In the data rows, 128 means zero.
Some points, one per row:
np.array([59, 182, 118, 121, 180, 121, 176, 134])
np.array([114, 137, 93, 103, 198, 175, 126, 105])
np.array([115, 126, 125, 125, 168, 108, 145, 101])
np.array([108, 129, 144, 120, 124, 114, 144, 116])
np.array([75, 131, 147, 145, 255, 97, 170, 115])
np.array([106, 125, 127, 129, 154, 105, 137, 109])
np.array([116, 147, 136, 153, 152, 73, 162, 106])
np.array([125, 126, 124, 115, 120, 117, 137, 100])
np.array([115, 124, 122, 135, 173, 82, 166, 90])
np.array([104, 127, 133, 136, 146, 86, 160, 99])
np.array([138, 120, 105, 114, 48, 100, 106, 159])
np.array([91, 132, 135, 124, 143, 78, 171, 107])
np.array([198, 117, 145, 155, 80, 177, 85, 176])
np.array([159, 131, 152, 137, 108, 172, 94, 148])
np.array([107, 133, 133, 158, 137, 58, 150, 102])
np.array([117, 120, 134, 150, 11, 181, 59, 212])
np.array([98, 100, 130, 133, 216, 153, 165, 127])
np.array([107, 125, 139, 119, 126, 116, 136, 109])
np.array([112, 126, 124, 124, 96, 130, 106, 146])
np.array([109, 118, 95, 129, 69, 61, 128, 136])
np.array([104, 126, 133, 122, 146, 109, 141, 104])
np.array([123, 122, 111, 120, 203, 134, 129, 102])
np.array([86, 114, 134, 121, 127, 108, 161, 109])
np.array([110, 121, 123, 124, 179, 93, 149, 108])
Here are 12 more points, each followed by its number:
np.array([120, 124, 116, 120, 86, 110, 114, 134]) 0
np.array([235, 124, 167, 136, 82, 212, 66, 181]) 1
np.array([117, 135, 116, 108, 103, 133, 118, 142]) 2
np.array([113, 125, 119, 125, 185, 117, 140, 99]) 3
np.array([175, 135, 153, 151, 102, 202, 78, 173]) 4
np.array([108, 111, 119, 142, 114, 43, 158, 121]) 5
np.array([103, 121, 142, 137, 65, 130, 102, 153]) 6
np.array([215, 167, 183, 197, 60, 150, 94, 178]) 7
np.array([110, 122, 112, 127, 200, 107, 153, 97]) 8
np.array([122, 122, 128, 120, 221, 87, 166, 88]) 9
np.array([112, 132, 141, 121, 100, 123, 131, 148]) 10
np.array([110, 132, 124, 122, 114, 172, 107, 131]) 11
Which three of these numbered points are nearest to each point below, ignoring the 3 directions in which the first points spread most? Their numbers follow each, nearest first.
np.array([101, 124, 138, 113, 136, 112, 149, 115]) > 10 0 2
np.array([255, 130, 180, 175, 70, 174, 94, 208]) > 7 1 4
np.array([163, 138, 143, 144, 99, 162, 90, 152]) > 4 10 1
np.array([114, 123, 124, 144, 149, 44, 174, 96]) > 5 9 8
np.array([87, 115, 113, 133, 99, 43, 141, 128]) > 5 8 9
np.array([115, 118, 157, 148, 100, 138, 121, 122]) > 6 10 11
np.array([87, 141, 127, 125, 239, 105, 166, 107]) > 9 8 5
np.array([89, 136, 125, 114, 179, 98, 168, 115]) > 9 10 2
np.array([93, 129, 140, 124, 142, 89, 167, 104]) > 10 6 9
np.array([105, 118, 139, 133, 146, 118, 141, 108]) > 6 10 11
np.array([107, 121, 143, 135, 145, 92, 148, 106]) > 6 10 9
np.array([255, 117, 186, 182, 191, 255, 29, 234]) > 7 4 1
np.array([115, 122, 138, 135, 148, 114, 138, 109]) > 6 10 3
np.array([202, 130, 161, 148, 86, 194, 80, 168]) > 4 1 10
np.array([125, 121, 124, 129, 155, 85, 159, 109]) > 9 8 10
np.array([96, 126, 127, 110, 134, 153, 124, 93]) > 11 0 3
np.array([112, 126, 140, 112, 116, 164, 137, 138]) > 10 11 2
np.array([100, 127, 120, 123, 68, 119, 103, 155]) > 3 0 8
np.array([127, 132, 154, 150, 6, 83, 108, 182]) > 4 1 10
np.array([93, 159, 81, 72, 131, 101, 187, 122]) > 2 0 9
np.array([101, 129, 138, 123, 120, 94, 133, 111]) > 6 3 10
np.array([102, 125, 125, 121, 144, 156, 121, 96]) > 11 3 0
np.array([125, 119, 87, 129, 65, 140, 89, 186]) > 8 5 3
np.array([255, 120, 171, 148, 92, 239, 62, 179]) > 1 4 10
np.array([107, 127, 131, 124, 90, 126, 111, 143]) > 3 0 6
np.array([255, 158, 173, 136, 34, 255, 50, 208]) > 1 4 7
np.array([112, 131, 129, 139, 160, 172, 136, 88]) > 11 6 3
np.array([107, 125, 134, 126, 173, 91, 147, 104]) > 9 3 10
np.array([117, 129, 104, 118, 69, 108, 111, 140]) > 0 3 2
np.array([251, 128, 171, 159, 80, 172, 99, 191]) > 1 4 7
np.array([115, 124, 120, 120, 102, 102, 124, 127]) > 0 3 2
